Rows are one point carried round by a steady rotation, each followed by how many ticks it has turned.
The counts run from 0 to 212.
[ 18   3   4  -1  -5  -5  22   0  18 -11  -6 -16   4  -4 -21 -13 -19 -14
 -28  -4  -8   1  -5  13 -13] -> 47
[ -2   6  25 -23  -7 -17   6 -20   3 -18  -9  -7   8 -17 -13   1  -4 -21
 -10  -9  -3 -12  -3  -2 -12] -> 206
[ 45  -8  -9   1  -5  -6 -16  -8   1  -5 -15 -14 -10   8  -5   1  11   6
 -17  -7 -14  -3   3  14   0] -> 113
[ 15 -10   5  11  -7   4   9   7   7 -18  -9  -6  -1   3 -11  30   3   1
 -28  13   5   3   3  21 -21] -> 184
[ 13 -16  16   2  -2  -4 -23 -16 -13 -16  -6  -4 -12  -8  -9  19  17 -11
  -5   6  -9 -17  25  -1   1] -> 103
[-12   5  26   6  -5  -7   5 -24  -5 -29  -8  -2  -6 -14 -19  17  -7 -15
  -1   4  -7  -6   2   6 -15] -> 55
[-11   7  25   1   0  -8   1 -27  -7 -26  -7  -4  -6 -17 -20   9  -9 -20
   7  -2 -16  -5   1   5  -8] -> 92
[-11   7  32  -9  -1  -8   7 -21   2 -20  -9   1   5 -15 -21   9  -5 -26
  -8  -2  -4  -2   4   5 -10] -> 131
[ 15  11   4  -5  -4  -4  21  -5  17 -11 -12 -12   9  -1 -18  -3 -13  -8
 -23 -10  -5   9 -15  19 -16] -> 84
[ 35  -4   1 -17  -6 -19 -18 -22  -5  -6 -15 -13  -9   1  -1  -4  12  -1
  -7 -12 -13 -13  -3   3   3] -> 77
[ 38  -5   0 -13   0 -12 -18 -16   3   3 -11 -13  -3   0  -8 -11   9  -9
 -13 -15 -14  -1   4   8   9] -> 38
[ 11 -10  15  16  10  11   4   6   7 -11   0  -5  -4   1 -26   7  -5 -22
 -22   8  -7  10  20  16  -6] -> 98
[  6 -11  19  -8  -5 -10 -12 -12 -12 -20 -10  -1  -2 -12  -2  31  20  -6
  -8   6   6 -16  12   1  -8] -> 105
[  9 -10  19 -11  -4  -7  -5  -6  -2 -19 -13   2   4  -6  -1  33  16  -7
 -19   9   9 -13   9   7 -14] -> 106
[ 21 -11  11  11   6  -1 -25 -14 -10 -11  -6  -3 -14   0 -13  14  13  -7
  -4   5 -16  -2  22  11   7] -> 64
[  5  10  18 -23 -11 -18  16 -14   8 -14 -12  -7  13  -9 -11   3  -5 -11
 -16 -10   1  -8 -12   4 -19] -> 44
[ 19   9   3 -18 -12 -23  -9 -27  -6 -17 -20  -9  -1  -6  -2  15   9   5
  -1 -13  -7 -11 -11   9 -12] -> 117
[ 10   9  17 -16  -9 -12  18  -8  13 -15 -11 -10  10  -9 -13  -1  -9 -14
 -22  -7  -1  -4 -12  10 -21] -> 45
[-10   2  23   7  -1   4  13  -9   4 -26  -5   1   1  -8 -22  27  -9 -13
 -14   9  -2   2   5  15 -20] -> 57
[  1   3  17   7  -4  -7  -5 -26  -9 -26  -4  -9 -16 -13 -21   3  -6 -10
   3   1 -22 -10   3  -1  -7] -> 53
[-13   9  27   0  -2  -5   5 -23  -2 -24  -6   0   1 -15 -20  14  -7 -21
  -3   2  -9  -4   2   6 -13] -> 93
[ 20   8   2   2  -3  -3  15  -3  17  -9  -9 -13   1   3 -22 -10 -15 -13
 -23  -9 -11  11  -9  20 -12] -> 85
[ 13   7  19 -22  -4 -20  -8 -30  -3 -11 -11  -8   1 -14 -12  -7  -2 -20
   2 -13 -13 -13  -3  -4   1] -> 204
[ -5  -3  22   7   5   7  13  -1  12 -14  -2  -2   8  -6 -22  16  -9 -23
 -22   7  -1   9  10  19 -12] -> 96
[ 16  -7  18   5   2   7  12   7  14  -9   2 -11  -3  -3 -27  -9 -12 -24
 -32   7  -7   0  11   6  -6] -> 173
[ 44  -9 -12   0  -4  -6  -7   0   6  -5 -13 -14 -10   9  -6   4  11   2
 -23  -5 -11   0   4  17  -4] -> 112
[ 12   1  14  -7  -5  -3  20   2  20 -10  -4 -14   5  -6 -23 -10 -17 -20
 -32  -2  -7  -2   1   8 -13] -> 9
[ 22  -9  17   7   2   5   7   2  12 -10   2 -15 -10  -1 -24 -12 -10 -20
 -28   7 -12  -1  16   2  -4] -> 174
[  8  12  10 -22 -15 -22   9 -18   3 -18 -18  -9   6  -8  -5  11   0  -2
 -12 -13   0  -9 -17   7 -19] -> 81
[ 25   6  -1  -3   6  -3   3  -8  18   2 -12  -8   9   3 -19  -9  -5 -13
 -20 -18 -15  17  -6  26   3] -> 161
[ 13 -11  15  -4   1  -6 -26 -19 -15 -17  -9   4  -8  -8  -5  30  20 -10
  -2   3  -5  -9  17   7   1] -> 66
[ 43  -9  -5 -13   1 -10 -15  -6   8   5 -11 -12   0   7 -10  -7  11  -8
 -19 -11 -10   3   5  15   7] -> 37
[ 18 -16  16   6   1  -4 -17 -14 -12 -17  -3  -8 -16 -10 -12   9   9 -15
  -9  13 -14 -17  21  -6   0] -> 140
[  0  -5  14  12  -5   7  14   0   4 -25  -6  -3   0  -3 -19  27  -5  -6
 -22  12   0   3   4  17 -23] -> 20
[  5   1  18 -10  -5  -3  22   1  16 -11  -4 -10  10  -6 -21  -7 -14 -20
 -30   1  -3  -1  -2   6 -17] -> 209
[ 12 -11  13  -3  -9  -1   7   2   3 -20 -13  -3   2   0  -3  33   9   0
 -22  11  11 -10   7  13 -21] -> 145
[ -6  -1  24   7  -9  -8   3 -20 -12 -32  -6  -5 -13 -13 -13  19  -5  -7
  -3   9  -8 -14   4   0 -16] -> 17
[ 11 -10  19  -8  -1  -8 -20 -20 -10 -17 -13   3   2  -7   0  34  23  -9
  -8   1   2 -10  12  11  -5] -> 67
[  6  -7  19  12  10  11  11   6  13 -11  -1  -2   6  -2 -27  12  -8 -22
 -27  10  -4  10  14  19  -8] -> 97
[ 22 -16  11  11   6   2 -12  -1   0 -12   2 -10 -17  -5 -20  -3   1 -19
 -16  10 -16  -4  25  -1   5] -> 138
[ 11  11  11 -24 -14 -23   0 -25   0 -18 -21  -7   4  -8  -4   7   3  -3
  -6 -15  -2 -12 -16   7 -16] -> 80
[ 16   7  15 -23  -2 -20 -14 -29  -1 -10 -12 -10   0 -14 -12  -7   6 -18
  -1 -16 -12 -12   0   1   2] -> 3
[ 19  -5   8  12  -3  -5  -1 -14   1 -17  -2 -18 -22  -7 -22 -13 -10 -13
 -10   4 -25  -7  13  -2  -3] -> 13
[  3  10  22 -26  -9 -19   3 -22   3 -14 -10  -6   8 -16  -9   4   0 -20
  -9 -13  -2 -13  -8   2  -9] -> 5
[ 22   2   4  12  -2  -2   0 -11   6 -12  -2 -15 -16  -3 -25 -19 -16 -12
 -13  -3 -27   1   5   5  -2] -> 50
[ 11  11   8 -13 -12 -11  20  -7  16 -14 -15 -10  10  -4 -14   4 -11  -8
 -22 -10  -3   4 -17  17 -22] -> 83
[ 21   9  -2  -1   3  -1  10  -6  18  -6 -12 -12   3   3 -21  -8  -9  -9
 -21 -14 -13  16  -9  27  -6] -> 123
[  1  -8  19   5 -11  -6  -4 -16 -11 -31  -7  -6 -15 -14  -9  24   7  -4
  -6  13  -4 -18  11  -1 -18] -> 180
[ 11 -11  19  -3  -3  -8 -18 -16 -15 -20  -7  -2  -4  -9  -3  25  18 -13
  -7   8   0 -15  20  -1  -2] -> 104
[  1  -8  16   2  -8  -2   6  -5  -3 -27 -10  -3  -2  -8  -8  32   4   1
 -19  12   3 -10   7  10 -26] -> 182
[ 24   1   4  10  -1  -3   9  -8  12 -12  -3 -18 -13  -1 -27 -22 -15 -14
 -20  -2 -21   4   1  10  -6] -> 49
[ 19   7  -1  -8   2  -4   6  -6  18   0 -14  -6  12   6 -18   1  -5 -12
 -21 -15  -6  18  -7  29  -4] -> 160
[  6  10   7 -16  -4 -12   4 -18   7 -14 -21   0  13  -1  -4  22   6  -2
 -13 -15   3   6 -14  26 -15] -> 157
[ 13  -6  14   8  -5  -4  -3 -18  -7 -19  -1 -15 -23 -11 -20  -9  -8 -10
  -5   5 -27 -12  12  -4  -4] -> 14
[ 37 -13  -2  -8   1  -6  -6   6  11   2 -13 -10   5   7  -8   6  10  -4
 -33  -5  -1   4   6  18  -3] -> 73
[ 20  -9   7   9   3  -4 -28 -19 -11 -13  -8  -4 -15   1  -7  21  20  -3
   1   1 -15   0  14  15   5] -> 27
[ 45  -9  -5  -9  -1 -10 -14  -7   4   0 -13 -13  -7   6  -5  -4  13  -4
 -21  -8 -11  -1   5  10   5] -> 75
[ 34 -13  -7  19   1   6 -10   3   3  -8 -11 -11 -13  11 -13  13  10   6
 -18   3 -12   7  10  25  -4] -> 187
[ -3   6  18   2   0 -10  -6 -30  -9 -23  -6  -4 -11 -13 -24   2 -10 -17
   7  -5 -17  -5   3   3  -6] -> 91
[ 20 -15  14   8   2   1 -15  -7  -6 -16   1  -9 -17  -7 -14   3   6 -16
 -14  11 -16 -10  25  -1   3] -> 139
[ 11 -14  19   0  -4  -7 -18 -13 -13 -21  -6  -6 -15  -8  -8  16  12 -11
  -7  12  -9 -19  19  -6  -3] -> 141
[ 25   5   8 -18   4 -19 -18 -26   1  -6 -11  -9  -2  -7 -13 -11   6 -18
  -2 -19 -16  -6   4   3   6] -> 2
[ 17   2   8  12  -3  -4  -2 -21   1 -18  -2 -18 -22  -6 -25 -14 -14 -11
  -5   0 -26  -3   6   3  -1] -> 51
[ 19   8   7 -24 -15 -23  -7 -26  -5 -16 -18 -10  -2  -9  -4   4   5  -3
  -6 -16  -9 -14 -10   5  -9] -> 79
[ 32   3  -1  -9   8  -7  -6  -5  15   3 -14 -10   9   4 -14  -7   3 -14
 -23 -16  -9  12   2  20   4] -> 199
[ 31   1   1  -5   7 -10 -11 -12  13   3  -9 -10   3   3 -17 -14   2 -19
 -16 -18 -16  10   2  17   9] -> 200
[ 21 -14  15  14  11   8  -4   4   4  -8   4  -8 -10  -2 -25  -5  -1 -19
 -24  10 -13   1  25   6   4] -> 137
[ 41  -3  -3 -11  -6 -15 -19 -15  -1  -5 -14 -14  -8   1  -6  -3  11  -2
 -13 -11 -14  -8   2   7   4] -> 76
[-11   8  28  -9   2 -10  -1 -27  -3 -22  -8  -2   2 -20 -20   8  -4 -24
   0  -4 -10  -4   2   5  -5] -> 130
[ 25 -14   1   3  -6   3   8  10   8 -11 -10 -10   0   9  -5  22   8   2
 -31  12   5   1   4  20 -17] -> 147
[-11   2  29   2   4   5  13  -5   8 -21  -4   1  10  -9 -24  20 -10 -23
 -15   8  -3   3   6  14 -16] -> 95
[ -3   7  29 -20  -2 -14   1 -24   1 -15  -7   0   7 -17 -18   0  -2 -27
  -4  -8  -5  -8   1  -1  -7] -> 168
[ 14  -8   9   0   4  -5 -27 -23 -13 -15 -14   3  -7  -3  -7  27  21  -3
   0  -1  -9  -5  11  13   1] -> 28
[ 20   0   3  -1  -1 -13 -22 -26 -12 -14 -18  -3 -10  -3  -4  23  16   4
   5  -8 -10  -1   1  18   1] -> 191
[ 10   0  16 -10   0  -8 -17 -18  -6 -14 -16   4   6  -5  -2  37  19  -7
  -6  -3   5  -6   5  16  -8] -> 30
[ 41 -12  -8  -1  -3   0  -5   8  10  -2 -11 -13  -2  11  -6   9   8   3
 -30  -1  -5   5   6  18  -8] -> 111
[ 27   2   2  -8   7  -3   0  -5  17   5 -13  -5  14   4 -13   0   4 -15
 -23 -17  -3  16  -6  29  -2] -> 198
